Named turns come first, each shown by rows before and after it. Which turns, in which order, take the first row of each pair that follows to the second? Write the first one first, as in the answered first pair.
turn tofe:
[ -1 -21  -6  12 -29  29 -28   3] -> [ 18 -26 -24 -21 -23  -3 -22  -5]
[-31   0  -4  -5  15 -18  -6  -2] -> [-36   0   1   4  11  -4  -9   0]
[  0  20 -12   6   5   4  -4   2] -> [  0  16 -13   8   1  11  -7   3]
[ -1   2 -15  -1   8  -6  -9  -2] -> [ -5   6 -11   5  10  -6  -9  -1]
turn zadol:
[ -7 -15   2  15   1   0 -12  17] -> [  4 -17 -12  -3   3 -16 -10  12]
[-6 14  8 -8 11 17 54 -9] -> [-14  23  20   2  23  -1  47  -4]
[ -6 -16  16   1  -1   4  -9  10] -> [  2 -15   7 -11   4 -15  -9   6]
turn Mosu:
[ -3 -29  31  19  -2   2 -37   8] -> [  4 -25  32 -14 -12  28  27  -8]
[ 25 -26 -21 -28  -4 -36 -30  -7] -> [ 25 -41 -17 -37 -13 -17 -14  -8]
[ -3  15   9  -7  10 -36  -7  -3] -> [ -9 -21  19   0  -4 -19 -25   4]
Now pairs of rows:
Between the rows of a pair lie two turns.
[ 10  -3 -17 -13   1   2  -1  -2] -> [-3 -2 -4  8 -3 19 -8  5]  Mosu, zadol
[  2 -25  11  -5 -28  12   3  -7] -> [ -7  16  19   9 -13  10  24  -6]  Mosu, zadol
[-11  14   5  19   2  14  -3   6] -> [-8 13  5 13 -1 19 10  3]  Mosu, Mosu
[-13  -4  27  19  -8  38  16   5] -> [-15  -6  39  22  16 -17 -10  14]  tofe, zadol
[-10 -10  35   9   2   8  22   5] -> [  2 -11  21  -5  16 -36  -1   5]  zadol, Mosu
[ -3  14 -13  13  -8  28  -3  -6] -> [  8  14 -29  -1  -5  13  -5 -11]  tofe, Mosu
[ -8 -28  32 -11  18 -45  -2  11] -> [ 14 -38  -4 -44  -1 -26  13  -5]  tofe, zadol
[-11   5  -1  17  -2  15 -15   1] -> [ -9  14   7   8  14 -17  -6   1]  Mosu, zadol
[ -5  -5   1   7   7  -7 -22   3] -> [ -9 -12  14   1  11  -9 -10   5]  Mosu, zadol
[  4  -6  -3   7   0   7 -16  12] -> [  9 -16  -2  -6  -5  11  -4   8]  zadol, Mosu
[-12  17  19  26   6  25   2  14] -> [ 16 -22 -19 -21 -13  23  -5  -1]  tofe, tofe
[-4  9 -5  2  5  0  8 -6] -> [-6  6 -3 10  5  3 -2 -3]  tofe, Mosu
[-20  15  16  42  -3  15 -31  10] -> [  5  -2 -11 -11 -28  49  23 -13]  tofe, Mosu
[  8 -13  11  -2  20 -18  16   8] -> [ 17 -16  -2 -14  14 -10  21   3]  tofe, zadol
[-11  -6  -9  18  -6 -12 -52   7] -> [  8 -34 -15 -39 -18  -5   4 -11]  Mosu, tofe
[-16 -16   8  14 -17   8   5   6] -> [ -9 -23   8   0 -10 -19   5   4]  zadol, Mosu
[-9 23 13 16 17 -9  6  3] -> [ 11  -7 -13 -17   8 -26  -9  -5]  Mosu, zadol
[ 14  19 -16  12   5 -24  -9   6] -> [ 19  12 -29   7 -12   8  -3   1]  zadol, Mosu
[-14   6  22   0   7  11  16   0] -> [-11   4  20  -4  17 -16   4   2]  tofe, zadol
[ -1  13 -10  -7 -14  12  -1  -6] -> [-10  17   3   8  -8  10  -4  -2]  tofe, zadol
[  2  -2   3  -5  14 -20  -6  -4] -> [-9 -4 16 13  7  6 -5  2]  zadol, zadol
[-7 14 19 29 19  2  5  6] -> [ 2  8  7 14  3 30 23 -2]  tofe, Mosu
[  4  26 -28   7   4   6 -14  -7] -> [  4  19 -28   9  -1  17 -15  -7]  zadol, tofe
[ -8  14 -23  -2   6  -8   4  -6] -> [ -9  -6 -22   3  -4   0 -16  -1]  Mosu, zadol
[ 4 -5 -7 -3 -9 12 -2  0] -> [  8   1 -12  -9  -2  -7  -5  -1]  tofe, Mosu
[  7  17 -23   7  -3  14   0  -3] -> [  9  22 -22   4   5  -6  -3  -2]  zadol, zadol
[ 0 37 -5  3  8  3 26 -2] -> [  0  14 -12   6 -14  37  14  -4]  tofe, tofe
[  0 -11  -9  16 -14 -15 -36 -12] -> [ 11 -22 -10 -22 -14 -17   8 -23]  Mosu, tofe
[  5  -2  -3  -7  -3 -14 -12  -5] -> [  6   5  -5  -8  -9   7   8 -10]  zadol, Mosu
[  4  14 -30   7 -18  28  -7   1] -> [ 14  21 -35  -7  -2 -13 -12   0]  zadol, zadol
[  2  23 -15  15 -10  16  10  -3] -> [ 11  13 -28  -2 -13  10  10  -8]  tofe, tofe
[-4 39 -8 21 -4 28 12 -5] -> [ -9  40   5  32  14  -9 -12   4]  tofe, zadol
[  6   2   1 -17   1 -10  13  -3] -> [  2  -6   4 -11  -8  13  15  -2]  zadol, tofe
[ 12  -6 -14 -13  -1 -11  -7  -4] -> [ -4   1   8  11   9 -15 -14   5]  zadol, zadol
[-16   8  28   9  10  10  50   1] -> [-11   8  28   6  28 -37  26   6]  tofe, zadol
[  5  -6  -6  -9  -9  26  42 -20] -> [  7  32 -18   7  20 -30   4 -13]  tofe, Mosu
[-11 -17   4 -11   3 -20 -12   1] -> [-13 -12  11 -16   5 -18   8  -1]  Mosu, tofe
[ -4 -16   1   7 -26  34  -1   5] -> [  1  40 -15  14   2 -10  -6   4]  Mosu, Mosu
[  0  -1  40 -18   7 -16  34   6] -> [ -7 -16  42   7   7 -26 -13  17]  Mosu, Mosu
[-24   4   7  -3  16   3  -3  -7] -> [-15  -2  -6 -12  14  -8 -14 -11]  zadol, Mosu
[ 18 -24  -4 -28  -6  -3  13   3] -> [  6 -13  10 -12  -9  24  28   6]  tofe, zadol
[ -5 -16  36  18  -4  -8   8  16] -> [ 7 -2 21 -7 -9  1 41  3]  tofe, Mosu
[ -1 -14   8  -4 -29  22   6  -1] -> [-11 -13  33   3 -12  -1   4   6]  zadol, Mosu
[  9  29 -21 -14  -1 -10   7  -5] -> [ -8  37   3  12   7 -10  -1   5]  zadol, zadol
[-16   1  27   5   6   1   2  11] -> [ -8  13  18  -6  14 -17   9   8]  zadol, tofe
[-5  2 -5 14 -1 20 14  2] -> [  5  14 -20   5   4   4  13  -2]  tofe, Mosu
[ -4 -20  15 -12   4  -6   0  11] -> [ -2   2   9 -13  14 -19   5  10]  Mosu, Mosu
[  5  27  -8   6  14 -26  -8   0] -> [ 16  19 -27  -9   3 -12  -4  -8]  tofe, zadol
[-7 26  0  0 11  6 21 -4] -> [-10   6  -2  20   1  15 -21   5]  Mosu, tofe
[-11 -36  26   3  -3  -5  -9  10] -> [ -3  17  11  -8  20 -31  21   0]  Mosu, Mosu
[  0   5  10 -10  13 -40  -2   3] -> [ -1 -29  20 -21  -7  -6  14   1]  Mosu, Mosu
[ 13  -6  -1 -19 -15  -3   2 -12] -> [-2 14 16  0 -9  9 16 -6]  zadol, Mosu
[ -2 -11   3   4  -9   9 -18  -3] -> [  6   0  -1 -16  -4   5  13 -10]  Mosu, tofe
[  0  21  21  11  12 -13   3  14] -> [-3 -8 30  2 -4 14 13 12]  Mosu, Mosu
[ -2 -24 -12  -1 -20   3 -29   3] -> [ -5 -24   2 -13 -24  22  15  -2]  zadol, Mosu
[-16 -11  19  25   7 -12 -21  11] -> [ -8 -16  23  -4  15 -31   7   3]  Mosu, zadol
[ 15  17 -22  -8   1 -15   1  -5] -> [  4  25 -15  12  -6  16   4  -2]  zadol, Mosu
[  9  -4   3 -14   8 -38  -3   2] -> [-14   3  26  27   2   0 -10  13]  tofe, tofe
[  2 -28   1 -35  -7 -10  13 -11] -> [ -8 -16  12 -20 -11  19  30 -10]  tofe, zadol
[ 5  3 -9 -8  2 -6 -3 -5] -> [ 4  5 -7 -4 -3  9  3 -7]  tofe, zadol
[-11  -3   0  16 -19  24 -10   4] -> [-12  26  10  13   7 -13   5   6]  Mosu, zadol
[ -2  23 -24  16  -5   2 -35   2] -> [  1  -9 -25   2 -22  26 -27  -2]  zadol, Mosu
[  4  -3  13  -7  12 -15  11  -4] -> [  8  14   0  -6  12 -13  10  -7]  zadol, Mosu
[13  8 -1 -9  9 -8  7 -7] -> [  5   4   7  10  10  -8 -16   1]  Mosu, tofe
[ 17   5 -26  -4   7   0   1  -8] -> [  6  -5 -15  18   0  18 -16   0]  Mosu, zadol
[  0 -40  15 -15   2 -26 -20  10] -> [  8 -37   6 -31   3 -27  -4   4]  zadol, tofe
[  1  -3 -14  12 -10  12 -17  -1] -> [  0   0 -11  14  -3  -5 -24   3]  zadol, tofe
[ 12 -33  -8  -7 -30  -1 -10  10] -> [ 19  18 -24 -11  -6 -33   6   5]  Mosu, Mosu
[-21 -14  29   6   5   4  -3  12] -> [-15 -11  23  -8  -2  18  19   5]  Mosu, tofe
[ -5 -24  16  -8  -3 -17  -7   2] -> [  2 -28   5 -20 -11  -6   3  -5]  tofe, zadol
[-11  24  17  22   8  -7  -1  11] -> [ 10  -1 -16  -3   0 -24 -28   4]  zadol, Mosu
[  6  28 -28  -6   1  -7   7  -8] -> [ -8  10 -12  26  -4   2 -29   7]  tofe, Mosu
[  1  16   1   5 -10  13  12  10] -> [  3  13  -2   8 -13  15  -3  10]  Mosu, tofe
[-3 15 -4 15 -8  2  8  4] -> [ -5   1   0  17 -14  10   3   5]  Mosu, Mosu
[ -2  13  -5  13   6  -7 -17   3] -> [  9  16 -17  -2   4  -9  -7  -2]  zadol, tofe
[  7   5 -15   4   9 -15 -20  -4] -> [ -2  10  -4  20   8   0 -22   0]  tofe, tofe
[-5 -1  3  8 -1 12 -1  1] -> [-6 -3  5  9  4 -1 -8  4]  tofe, zadol
[  3 -17   1  -5  -3 -13  -9   4] -> [ -5 -15  13   3  -7   6   5   5]  Mosu, zadol
[  6   6 -26  -3   8 -15  -8  -8] -> [  1  11 -22   7  -3  18   6 -10]  zadol, Mosu
[  8   2  -3  12  12 -19 -33   2] -> [  1 -24  19  10   8 -12 -23   6]  Mosu, zadol
[-22  15  14  31   4  25 -18  12] -> [-17  34  11  12   7  30  22   2]  Mosu, Mosu
[ 15 -40   4 -21 -22  27  17  -5] -> [ 14   3  17 -24  18 -32  37  -3]  tofe, tofe
[ 5  5  6  5 15 16 28 -6] -> [ 6 21 -3 13 24  0 11 -3]  tofe, Mosu
[ 14   0 -11  -7  11 -16  -2 -11] -> [-4 11  7 22 12  1 -3 -2]  tofe, tofe
[  0  22   2  27  12 -11 -33   6] -> [ 10  -7 -16  13 -11  12 -44   0]  tofe, tofe
[  4  11 -12 -16 -14  29  35 -11] -> [  5  36 -30   1  -8  21   9  -9]  Mosu, zadol
[-12 -11  28   2   3   0   7   6] -> [ -4   4  16 -12   5  -1  25  -2]  tofe, Mosu
[  0   2  13   1  12 -21  14  -1] -> [ -7 -11  15  17  -6  14   5   1]  tofe, tofe
[ 14 -13 -29  -8 -20  32  -4  -6] -> [ 15  28 -19 -15  16 -26  13  -5]  tofe, tofe
[ -2 -14  34  11  14 -22  24  17] -> [ 15 -22  11 -13  12 -38  20   8]  tofe, zadol
[  2  14 -22  22 -26  41  -6  -1] -> [ 16  19 -39  -2 -23  28   5 -10]  Mosu, tofe
[-5 31  8 18 -4 31 24  3] -> [ 17  27 -21 -16  -6  14  30 -11]  zadol, zadol
[  7 -22  -8  14 -10  11 -35  -1] -> [ 17  27 -21 -10   4   0  19 -15]  Mosu, Mosu
[-10 -14  18  16   6 -18 -11  10] -> [ -3   2  15  -6   6 -10  33   0]  Mosu, Mosu
[  9 -29  -2 -14  -1   4  -5  -2] -> [ 1 -9 13 -9  5 13 25 -3]  zadol, Mosu
[  7   3 -30  -6 -12   0 -11  -5] -> [ -6   4  -7  10 -17  28   5  -1]  zadol, Mosu
[  9  29 -15   8  13 -28  -2   5] -> [ 19  23 -32  -6   0 -12   4  -2]  tofe, zadol
[  0 -28  31 -16   9 -18  26 -12] -> [ 10 -23   5 -24  -7  14  35 -21]  Mosu, zadol
[ -6 -17   1 -21  -2 -11   4  17] -> [-16  -1  16  -5   5 -11   6  22]  tofe, tofe
[ -8   9 -18  -3  11 -12  11   7] -> [-17  10  -6  12  10   0  10  12]  zadol, zadol
[-12  17   4  31  -4  12   1   6] -> [-9 15  6 24 -7 20 16  3]  Mosu, Mosu
[ -3  -2   0  31 -10 -15 -47  13] -> [ 20 -31 -25 -20 -33   6 -13  -4]  zadol, Mosu
[  6  -3   6 -20   9  -1  12  -4] -> [  0   7  13  -1  16 -12  -6   1]  tofe, Mosu
[-10 -30  14   0   2 -19 -10   7] -> [-10 -19  18 -13   4 -14  23   0]  Mosu, tofe
[  0 -13  -2  -2   1   4  -1   6] -> [ 0  2 -1 -3  7  1 12  4]  Mosu, tofe
[ -3  10   1  16 -11   4  11  14] -> [-3 15  1 15 -6 -8  7 14]  zadol, tofe
[-12   4  29   3   5  24  31   8] -> [-16  12  25  27  17  -3 -15  17]  Mosu, Mosu
[-10   5  -9  10  -2 -24  -2   8] -> [ -1  -1 -23  -4 -10 -16   1   1]  tofe, zadol
[-14  17  22  27   4  -3  15   9] -> [-7 19  8 15 -8 19 30  1]  tofe, Mosu
[ 15  -8 -21 -11 -21  14  16  -4] -> [ -3 -19   2  17 -21  23  -5   8]  zadol, tofe
[  1  27 -15   2   5   1   8  -3] -> [  0  18 -16   4  -3  17   9  -2]  zadol, tofe
[-8  3  8 -4 -8  9 18  1] -> [  0   3   1 -14  -4  -3  17  -3]  zadol, zadol
[-1 -4 27 13  5 -4 16  1] -> [  3   5  20   6   9 -14  20  -2]  zadol, tofe
[ 16  11 -31   6  -4   0  -5  -5] -> [  8  24 -19  17   5  -6  -3  -1]  tofe, tofe
[  4  22 -22   2  14 -32 -14  -8] -> [  0 -28 -13   4  -8  -7 -36  -1]  Mosu, zadol
[  0 -28  26  26   1  -8 -19  10] -> [ 12 -41   5   6 -18  20  -7   0]  zadol, zadol
[  2   2   6 -10   6 -13  11  -4] -> [ 2 16 -2 -2  6 -9  8 -4]  zadol, Mosu
[ 19  15 -12 -14   8 -13 -14  -7] -> [ 15 -18  -2 -19 -10  14  -7  -7]  Mosu, Mosu
[-23  30  23  24  10  -9  -2  14] -> [ -5  45  -1  -3  13 -25  15   4]  zadol, tofe
[-8 -6 28  1 -9  8 18 12] -> [ -2  -5  20  -5   3 -29   1  12]  zadol, Mosu
[ 11   4 -31   2 -12   6  -7  -7] -> [  5  13 -19  11   5 -20 -15  -1]  zadol, zadol
[  1  11  -3 -12  -2  -5  32  -8] -> [-10  23   2  19   8 -19  -3   3]  tofe, Mosu
[  5  -8 -17  11  -6 -23 -30   2] -> [ 13 -24 -12 -18 -10 -22   2  -6]  Mosu, tofe
[ 10   5  -2 -13  -2 -14  16  -9] -> [  5 -21   5   1 -10 -10 -15  -2]  Mosu, Mosu
[  8  13 -15  -5  -1 -10 -13  -8] -> [  6  14 -17  -3  -8  10  -5 -11]  tofe, zadol
[  7  45 -24   2   6  -8   8  -4] -> [-5 47 -7 22  5  5  7  3]  zadol, zadol
[ 5 -3 -8  0 -5  3 -9  3] -> [ 1 -3 -3  3 -6  9 -6  4]  tofe, zadol
[  4 -17   3  -8  -2  10   4  -4] -> [ 3 12  5 -2 12 -1 16 -3]  Mosu, tofe
[  4   9  -9   8   3  -8 -12   1] -> [  8 -12  -9  -4  -5  -4 -11  -1]  Mosu, tofe
[ 1  2  8 -6 -2 11 17 -1] -> [ -3   4   8   9   4  -5 -16   6]  Mosu, Mosu
[ 19 -16 -33 -17 -18  17 -11  -5] -> [ 18  28 -28 -17   9 -17  10  -6]  Mosu, tofe
[-8 25 22 24 12 11 -8 19] -> [ 16 -22 -13 -12 -16  29 -18   7]  tofe, tofe
[-4 -1  3 10 -3 23 12  1] -> [-5 14 -1 21  7  4 -8  5]  Mosu, Mosu
[ 1  9 -6  0  3 -5  0 11] -> [  1   6 -11   0  -3   0  -3   9]  zadol, Mosu
[ 11  10 -36   6  -6   6 -29  -2] -> [  3  12 -28  16 -10  27 -22   1]  tofe, zadol
[-13  15  17  16  -5  16  14   6] -> [ -6  -6  10   9   1 -23 -23  10]  zadol, Mosu
[-25  -8   7   6   1 -15  -4  -3] -> [-18 -13   5  -9  -1 -17   6  -7]  Mosu, zadol
[  8  29 -12   2   4 -13   6  -1] -> [  4  -2  -8  12  -8  -7 -29   7]  Mosu, tofe
[  9   6 -11   3  19 -29 -17   1] -> [ 17   9 -31  -8   0  11   3 -11]  zadol, Mosu
[  1   6 -14 -29  -6   1  10  -4] -> [ -5   6 -12  -8 -15  25  -6   1]  Mosu, zadol
[-11  16  33  14   5  19  44   1] -> [ 10   7   3 -22  -5  19  53 -13]  zadol, zadol
[-1 23 -2 11  1  7  0 10] -> [  8   3 -15  -3 -11  15  -5   6]  tofe, tofe
[  5   8 -27   1  -6  -5 -18  -5] -> [ -3   1 -14   6 -16  25  -2  -5]  zadol, Mosu
[-10  -6  21  18  10 -16 -17  12] -> [ -1 -29   6   5  -7   1 -25   8]  tofe, tofe
[ -5 -10   5  -8   8 -12  -8  -5] -> [ -7 -15  10  -8   0   6   0  -5]  Mosu, zadol
[  5   2 -16   9   2 -11 -29   2] -> [ -1   1  -9  19  -3   6 -29   4]  zadol, zadol
[-11 -14  26  16 -13  27  14   1] -> [ -8  32  11  27  11 -15  -2   2]  Mosu, Mosu
[  4  24 -19  14  -6  27   6  -2] -> [-5 29 -1 30  7  8 -6  7]  tofe, zadol
[ 14  16 -13 -22  15 -22   2 -15] -> [ 14  -1 -15 -21  -9  25  12 -19]  zadol, tofe
[ -8   0   0   7   2  -4 -28  11] -> [-12  -6  17   1   7 -15 -14  12]  Mosu, zadol
[ 24  -7 -33 -25  -2  -3 -15 -17] -> [  7   4 -14  -3 -12  44   7 -15]  tofe, zadol
[ 11 -12 -25 -10 -19  28  -9  -2] -> [ 15  28 -27 -16   3   0  14  -5]  Mosu, tofe
[ -3  24 -10   7  12   6  -5   0] -> [  0   5 -13   9   5   9 -24   3]  zadol, Mosu
[ 14   4 -15   2   5   0  -9  -1] -> [ 16  -3 -13  -4   4  -5  -8  -2]  Mosu, tofe
[ 10   5  -6   2  -3 -26  -3 -13] -> [ 10  13 -13   5 -12   1  11 -17]  zadol, Mosu
[ 4 -3 -5  2 -4 12  7 -9] -> [  7   6 -10   1   4  -7   0  -9]  tofe, Mosu
[ 2  8 23 -8 10 -8 20 -5] -> [-5 17 26  9 11 -3  8 -1]  tofe, Mosu
[ -8 -20  12  -5 -11  -1  13   1] -> [-7  1  4 -5 -8  3 27 -3]  Mosu, zadol
[ -3 -19  29 -18   6  -7  23  -8] -> [ -6   8  27  -7  20 -24  18  -5]  tofe, Mosu
[ 3 -9 -6 -6 -9 -5 -7  2] -> [  2   3  -2 -11  -3 -12   8   0]  Mosu, tofe
[-12 -32  29  -4   2  -4  -3   8] -> [ -7 -19  24 -13  13 -27   3   6]  zadol, tofe
[  1  -3  -9  -5   1   0 -14   1] -> [ -2  -1  -4   0   4  -1 -17   4]  zadol, zadol
[-5  3  7  5  1 -6  1  3] -> [-2 -9  2  1 -6  4 -4  2]  tofe, tofe
[-16  20  -5  18   2  -5 -16   1] -> [ -5  27 -18   2   3 -13  -7  -6]  zadol, tofe
